In the data rows, the value 128 means zero.
Here are some rows, each followed by its group. Rows of different groups can look alike.
[104, 125, 098, 153, 140, 133, 115, 173, 132, 166, 082, 081, 096, 108, 155,
 100, 167, 102, 129, 158, 093, 145, 163, 109] dust
[196, 122, 161, 159, 038, 128, 046, 062, 116, 100, 140, 160, 190, 081, 137,
 210, 042, 156, 155, 082, 201, 102, 061, 116] seed
[150, 176, 106, 135, 102, 137, 140, 133, 102, 131, 190, 187, 137, 176, 140,
 117, 096, 123, 156, 136, 158, 070, 098, 193] harp
[115, 079, 161, 083, 159, 095, 157, 115, 115, 128, 124, 107, 080, 134, 117,
 116, 163, 099, 077, 146, 082, 179, 170, 121] goat
[124, 156, 144, 142, 186, 131, 159, 154, 158, 099, 185, 173, 186, 174, 102,
 095, 130, 176, 179, 069, 157, 123, 112, 145] hut
[135, 142, 126, 113, 119, 153, 133, 117, 134, 124, 120, 127, 129, 141, 122,
 144, 122, 153, 138, 131, 136, 115, 134, 127] hut
[128, 067, 160, 069, 147, 078, 196, 096, 114, 116, 114, 103, 077, 112, 119,
 150, 170, 076, 041, 148, 076, 179, 171, 100] goat
[152, 133, 166, 128, 178, 091, 147, 169, 095, 141, 180, 145, 130, 160, 132,
 080, 155, 103, 136, 115, 116, 143, 153, 169] harp
[143, 166, 107, 129, 108, 147, 125, 129, 109, 131, 166, 165, 144, 161, 132,
 117, 099, 131, 150, 138, 150, 095, 114, 173] harp
[110, 192, 028, 235, 097, 163, 053, 203, 138, 199, 078, 093, 176, 111, 161,
 124, 111, 105, 163, 162, 135, 074, 107, 138] pear
[167, 208, 056, 201, 033, 217, 046, 143, 118, 185, 074, 153, 103, 106, 167,
 141, 074, 137, 191, 168, 170, 029, 065, 162] pear
[110, 069, 160, 063, 147, 097, 190, 089, 123, 103, 125, 113, 074, 119, 113,
 133, 165, 099, 060, 145, 078, 175, 166, 104] goat
[145, 093, 172, 102, 111, 130, 124, 053, 159, 057, 144, 157, 177, 110, 101,
 184, 078, 187, 131, 073, 174, 142, 083, 092] raft
[153, 116, 159, 138, 180, 066, 146, 167, 102, 166, 152, 132, 105, 163, 135,
 087, 174, 090, 116, 135, 101, 162, 145, 159] harp
[128, 097, 138, 147, 158, 064, 156, 165, 110, 149, 118, 103, 087, 097, 153,
 115, 182, 066, 093, 134, 089, 154, 147, 116] dust
[090, 071, 150, 061, 149, 097, 188, 080, 122, 090, 137, 111, 117, 115, 094,
 147, 150, 130, 061, 139, 091, 177, 161, 110] goat
[132, 126, 155, 133, 175, 097, 137, 159, 113, 139, 169, 142, 133, 164, 127,
 094, 150, 099, 134, 119, 115, 145, 158, 150] harp
[100, 125, 151, 112, 194, 116, 159, 160, 133, 127, 150, 120, 138, 158, 108,
 077, 167, 131, 122, 117, 097, 167, 165, 139] hut
[120, 105, 141, 104, 154, 121, 151, 131, 132, 138, 115, 109, 093, 138, 121,
 110, 158, 103, 108, 150, 096, 157, 167, 117] goat
[091, 195, 037, 171, 114, 201, 098, 187, 148, 184, 073, 104, 100, 148, 153,
 088, 136, 125, 162, 177, 118, 074, 130, 139] pear
[211, 173, 183, 148, 061, 173, 098, 058, 153, 064, 149, 231, 164, 121, 104,
 187, 028, 212, 196, 031, 241, 058, 000, 134] raft
[130, 091, 167, 095, 111, 125, 114, 071, 139, 063, 151, 135, 177, 096, 113,
 168, 086, 164, 117, 073, 161, 152, 102, 094] raft
[147, 142, 154, 139, 186, 089, 160, 171, 110, 134, 199, 169, 135, 183, 133,
 076, 150, 094, 151, 110, 128, 129, 143, 172] harp
[181, 173, 090, 157, 052, 176, 085, 106, 112, 154, 106, 163, 114, 132, 156,
 168, 079, 142, 159, 155, 168, 061, 087, 152] pear
[160, 114, 193, 109, 121, 132, 129, 050, 179, 044, 143, 178, 188, 126, 080,
 191, 072, 223, 152, 030, 202, 131, 056, 090] raft
[157, 142, 114, 160, 170, 119, 133, 203, 150, 201, 036, 076, 052, 132, 144,
 101, 197, 091, 123, 154, 095, 138, 157, 105] fern
[118, 210, 015, 196, 079, 218, 069, 178, 139, 202, 044, 102, 128, 118, 154,
 129, 110, 162, 168, 188, 137, 056, 102, 150] pear
[100, 201, 021, 173, 111, 215, 105, 200, 151, 201, 040, 078, 101, 131, 154,
 095, 147, 122, 159, 203, 109, 073, 153, 135] pear
[082, 070, 152, 056, 151, 099, 183, 085, 121, 082, 146, 108, 114, 110, 097,
 145, 149, 140, 063, 137, 089, 177, 159, 118] goat
[159, 188, 162, 156, 150, 134, 132, 143, 143, 075, 216, 218, 190, 181, 109,
 114, 079, 181, 207, 021, 204, 093, 059, 170] hut
[099, 151, 074, 150, 118, 170, 101, 160, 142, 167, 068, 084, 107, 124, 145,
 111, 146, 125, 143, 169, 105, 117, 162, 113] pear
[144, 135, 126, 146, 168, 114, 132, 186, 137, 189, 062, 091, 057, 144, 148,
 102, 189, 105, 126, 157, 092, 143, 152, 114] kite
[180, 208, 170, 170, 135, 146, 130, 131, 137, 071, 231, 247, 210, 159, 108,
 095, 065, 185, 223, 015, 225, 062, 035, 183] hut
[112, 073, 163, 062, 151, 100, 171, 092, 112, 117, 124, 108, 078, 117, 106,
 134, 163, 104, 062, 148, 082, 178, 168, 113] goat
[128, 095, 137, 116, 156, 101, 146, 142, 131, 153, 100, 098, 084, 145, 133,
 123, 168, 090, 094, 154, 090, 162, 168, 108] kite
[116, 112, 116, 111, 140, 129, 144, 139, 138, 149, 090, 091, 088, 140, 131,
 120, 162, 118, 106, 159, 093, 149, 169, 108] goat
[122, 131, 124, 139, 158, 118, 131, 176, 132, 173, 102, 102, 088, 152, 141,
 108, 170, 108, 127, 153, 100, 142, 147, 128] fern
[197, 215, 158, 157, 075, 164, 119, 109, 102, 090, 214, 251, 172, 147, 128,
 134, 045, 188, 209, 059, 225, 037, 012, 213] hut
[096, 073, 151, 073, 142, 089, 182, 085, 120, 087, 150, 113, 126, 108, 106,
 130, 147, 108, 069, 131, 093, 172, 159, 109] goat
[115, 126, 115, 109, 141, 143, 145, 140, 141, 134, 108, 105, 105, 138, 122,
 104, 147, 112, 117, 152, 108, 133, 164, 117] goat
[132, 150, 107, 115, 130, 151, 132, 134, 117, 136, 140, 128, 145, 149, 132,
 122, 119, 137, 138, 142, 133, 120, 144, 147] harp
[131, 099, 124, 132, 109, 106, 115, 105, 127, 111, 136, 117, 160, 103, 140,
 159, 114, 123, 116, 119, 134, 143, 131, 105] dust
[163, 214, 039, 203, 053, 208, 066, 157, 129, 201, 052, 133, 124, 116, 159,
 153, 085, 121, 170, 184, 157, 037, 085, 149] pear
[100, 149, 058, 203, 130, 128, 082, 203, 120, 184, 097, 082, 136, 103, 181,
 088, 157, 089, 152, 163, 104, 117, 159, 126] dust
[125, 096, 135, 127, 112, 110, 114, 101, 122, 110, 143, 119, 159, 096, 133,
 157, 116, 135, 125, 122, 134, 147, 126, 111] dust
[123, 147, 118, 111, 137, 143, 127, 136, 120, 130, 148, 137, 137, 156, 127,
 117, 123, 145, 143, 132, 133, 127, 141, 149] harp
[141, 115, 144, 136, 173, 082, 135, 176, 119, 173, 109, 098, 092, 149, 144,
 103, 179, 088, 104, 141, 095, 159, 150, 129] fern
[127, 176, 055, 217, 073, 165, 057, 166, 135, 180, 092, 121, 151, 116, 174,
 141, 092, 117, 167, 150, 149, 073, 091, 136] pear
[147, 093, 175, 105, 111, 114, 122, 054, 160, 056, 146, 150, 188, 124, 092,
 195, 073, 174, 121, 046, 180, 147, 087, 080] raft
[125, 142, 106, 148, 155, 134, 130, 181, 141, 182, 079, 098, 076, 149, 147,
 103, 176, 114, 137, 161, 104, 125, 149, 121] fern
[104, 110, 137, 097, 137, 134, 149, 105, 146, 111, 117, 117, 119, 142, 108,
 152, 133, 150, 109, 129, 117, 143, 145, 109] hut
[158, 117, 131, 141, 077, 138, 098, 097, 131, 114, 119, 128, 151, 098, 144,
 168, 090, 123, 138, 117, 155, 120, 112, 103] seed
[119, 140, 114, 116, 133, 150, 139, 138, 140, 130, 117, 116, 113, 148, 129,
 114, 133, 122, 135, 144, 120, 122, 147, 127] goat
[115, 069, 155, 059, 149, 092, 186, 093, 113, 112, 114, 099, 082, 112, 111,
 140, 163, 092, 043, 147, 079, 187, 173, 104] goat
[106, 072, 153, 059, 150, 100, 180, 094, 115, 114, 117, 099, 087, 133, 105,
 146, 162, 122, 058, 149, 083, 182, 172, 111] goat
[093, 069, 187, 076, 148, 100, 138, 055, 155, 039, 172, 143, 189, 110, 076,
 160, 102, 192, 107, 051, 149, 190, 100, 091] raft
[112, 156, 151, 137, 193, 126, 150, 159, 151, 092, 189, 166, 190, 178, 100,
 104, 122, 189, 176, 057, 158, 128, 112, 152] hut
[152, 115, 152, 127, 173, 075, 145, 165, 108, 162, 140, 115, 114, 155, 131,
 106, 162, 082, 102, 137, 103, 158, 152, 147] harp
[168, 189, 144, 159, 127, 145, 128, 134, 120, 094, 216, 226, 185, 170, 128,
 104, 077, 166, 202, 057, 201, 075, 066, 184] hut
[125, 105, 139, 110, 153, 121, 136, 140, 126, 157, 084, 088, 086, 125, 128,
 130, 169, 113, 102, 157, 090, 161, 169, 108] kite
[112, 079, 148, 066, 139, 095, 187, 090, 107, 105, 129, 107, 101, 092, 105,
 128, 161, 117, 063, 153, 085, 176, 166, 123] goat
[139, 171, 109, 138, 082, 185, 107, 126, 125, 137, 126, 151, 115, 124, 139,
 109, 102, 144, 170, 156, 149, 077, 102, 159] pear
[138, 164, 141, 136, 156, 138, 146, 147, 134, 107, 185, 172, 180, 169, 125,
 108, 113, 161, 171, 087, 158, 113, 111, 156] hut
[143, 138, 119, 143, 079, 160, 076, 113, 121, 119, 116, 128, 141, 094, 145,
 140, 090, 127, 146, 120, 154, 108, 117, 116] seed
[142, 101, 145, 114, 157, 095, 141, 147, 118, 162, 098, 083, 105, 138, 128,
 133, 165, 085, 087, 150, 091, 167, 176, 113] kite
[193, 140, 152, 158, 047, 160, 065, 065, 133, 096, 136, 196, 148, 106, 133,
 184, 042, 155, 171, 081, 207, 076, 042, 118] seed
[115, 138, 109, 125, 149, 126, 125, 151, 115, 145, 152, 127, 134, 160, 133,
 091, 139, 127, 139, 146, 119, 135, 151, 159] harp
[130, 108, 149, 148, 091, 116, 082, 108, 117, 106, 158, 135, 166, 090, 146,
 138, 097, 126, 144, 102, 152, 126, 106, 116] dust
[138, 089, 193, 093, 124, 118, 125, 051, 166, 037, 157, 159, 188, 118, 086,
 179, 073, 183, 128, 034, 184, 150, 076, 080] raft
[079, 073, 155, 084, 144, 084, 168, 086, 129, 079, 164, 122, 149, 116, 101,
 126, 137, 120, 074, 113, 104, 175, 145, 108] goat
[101, 076, 149, 057, 147, 104, 179, 089, 117, 102, 124, 106, 086, 117, 099,
 133, 158, 121, 062, 142, 085, 180, 168, 113] goat
[121, 120, 103, 146, 145, 140, 129, 169, 148, 176, 053, 072, 076, 119, 145,
 120, 171, 090, 116, 168, 092, 138, 171, 092] kite
[133, 140, 096, 157, 155, 138, 118, 187, 146, 187, 045, 072, 075, 127, 151,
 102, 181, 095, 122, 153, 096, 139, 167, 095] kite
[173, 093, 169, 147, 070, 099, 066, 074, 120, 090, 161, 145, 194, 082, 139,
 198, 060, 129, 138, 081, 186, 131, 081, 105] seed
[104, 093, 133, 101, 133, 100, 150, 110, 121, 104, 145, 106, 138, 094, 124,
 126, 140, 108, 093, 131, 105, 164, 155, 117] dust
[129, 180, 169, 148, 165, 141, 129, 151, 141, 071, 219, 204, 191, 163, 102,
 083, 092, 188, 204, 034, 188, 098, 075, 176] hut
[095, 064, 167, 080, 146, 077, 160, 067, 137, 068, 156, 115, 180, 112, 080,
 177, 120, 154, 076, 092, 123, 184, 133, 096] raft
[109, 116, 123, 119, 141, 137, 137, 141, 135, 144, 096, 097, 085, 131, 131,
 104, 166, 123, 118, 156, 096, 135, 162, 113] goat
[088, 138, 087, 156, 123, 155, 100, 160, 141, 154, 092, 091, 115, 120, 143,
 108, 143, 117, 143, 156, 106, 120, 155, 114] pear
[094, 147, 063, 177, 120, 153, 087, 178, 139, 169, 087, 090, 129, 125, 159,
 103, 142, 106, 144, 156, 109, 117, 154, 111] pear
[162, 102, 166, 142, 066, 118, 075, 073, 122, 094, 153, 145, 179, 079, 140,
 199, 067, 151, 145, 092, 178, 117, 083, 112] seed
[107, 122, 145, 119, 192, 106, 161, 160, 136, 128, 157, 131, 128, 172, 118,
 081, 166, 123, 126, 117, 101, 161, 160, 137] hut
[107, 099, 131, 109, 138, 102, 152, 123, 115, 121, 127, 106, 101, 103, 127,
 108, 159, 104, 097, 140, 095, 152, 157, 117] dust
[145, 167, 145, 144, 156, 134, 143, 144, 138, 098, 194, 190, 178, 172, 119,
 107, 104, 162, 184, 066, 175, 106, 095, 158] hut
[207, 209, 061, 220, 003, 212, 026, 131, 096, 192, 074, 157, 123, 082, 178,
 161, 052, 115, 192, 171, 189, 017, 056, 163] pear
[100, 138, 080, 167, 130, 138, 103, 181, 130, 168, 091, 079, 113, 108, 157,
 099, 159, 101, 137, 161, 101, 122, 162, 118] dust
[148, 098, 167, 129, 176, 065, 142, 156, 109, 166, 134, 119, 096, 158, 136,
 110, 175, 080, 097, 135, 091, 174, 159, 132] kite
[068, 072, 149, 047, 188, 094, 211, 081, 149, 087, 137, 121, 109, 153, 071,
 136, 167, 149, 058, 131, 080, 193, 159, 105] hut
[079, 138, 134, 123, 224, 117, 171, 171, 160, 112, 167, 134, 172, 178, 092,
 075, 159, 152, 143, 093, 113, 162, 151, 140] hut
Which 4 groups are nearest to each row below, nearest first, going by the average distance to the group's rows?
[108, 070, 161, 072, 144, 078, 189, 099, 103, 109, 130, 107, 077, 104, 114,
 131, 167, 103, 052, 147, 080, 169, 160, 123] >> goat kite dust fern
Which 3 groups are nearest to each row below, nearest first, going by the distance to the group's nearest row?
[136, 112, 140, 134, 170, 103, 136, 174, 129, 172, 095, 095, 079, 139, 144,
 102, 175, 087, 111, 150, 093, 157, 158, 120] >> fern kite goat
[138, 180, 159, 147, 148, 132, 131, 146, 127, 096, 205, 193, 175, 171, 113,
 091, 099, 160, 191, 069, 174, 092, 088, 175] >> hut harp pear
[146, 170, 087, 139, 089, 177, 109, 127, 126, 150, 110, 140, 124, 137, 138,
 132, 103, 139, 152, 159, 143, 090, 114, 148] >> pear harp hut
[115, 081, 198, 078, 131, 123, 133, 052, 162, 033, 164, 153, 187, 108, 080,
 166, 085, 207, 126, 047, 171, 163, 078, 090] >> raft seed dust
[095, 156, 073, 196, 124, 134, 086, 202, 126, 178, 098, 078, 138, 093, 167,
 079, 152, 083, 153, 164, 103, 108, 158, 129] >> dust pear fern
[103, 073, 165, 059, 147, 101, 181, 094, 108, 110, 124, 110, 067, 104, 113,
 124, 167, 110, 064, 152, 077, 179, 162, 118] >> goat dust hut
Which 3 groups are nearest to each row below, nearest first, going by the average distance to the group's rows?
[096, 208, 019, 253, 087, 176, 032, 208, 131, 207, 084, 109, 184, 102, 162,
 097, 103, 132, 183, 164, 144, 059, 079, 160] >> pear dust fern
Which 4 groups are nearest to each row below, nearest first, going by the distance to the centre of the group?
[106, 104, 117, 124, 133, 116, 139, 135, 129, 132, 116, 101, 115, 107, 135,
 123, 152, 104, 110, 150, 101, 147, 160, 111] >> dust kite goat fern
[103, 182, 044, 223, 093, 163, 049, 183, 133, 182, 101, 118, 161, 115, 165,
 110, 106, 124, 172, 151, 145, 075, 095, 144] >> pear dust harp fern
[083, 074, 139, 071, 150, 095, 173, 084, 127, 079, 154, 116, 135, 115, 101,
 122, 143, 127, 068, 122, 097, 178, 155, 112] >> goat dust harp kite
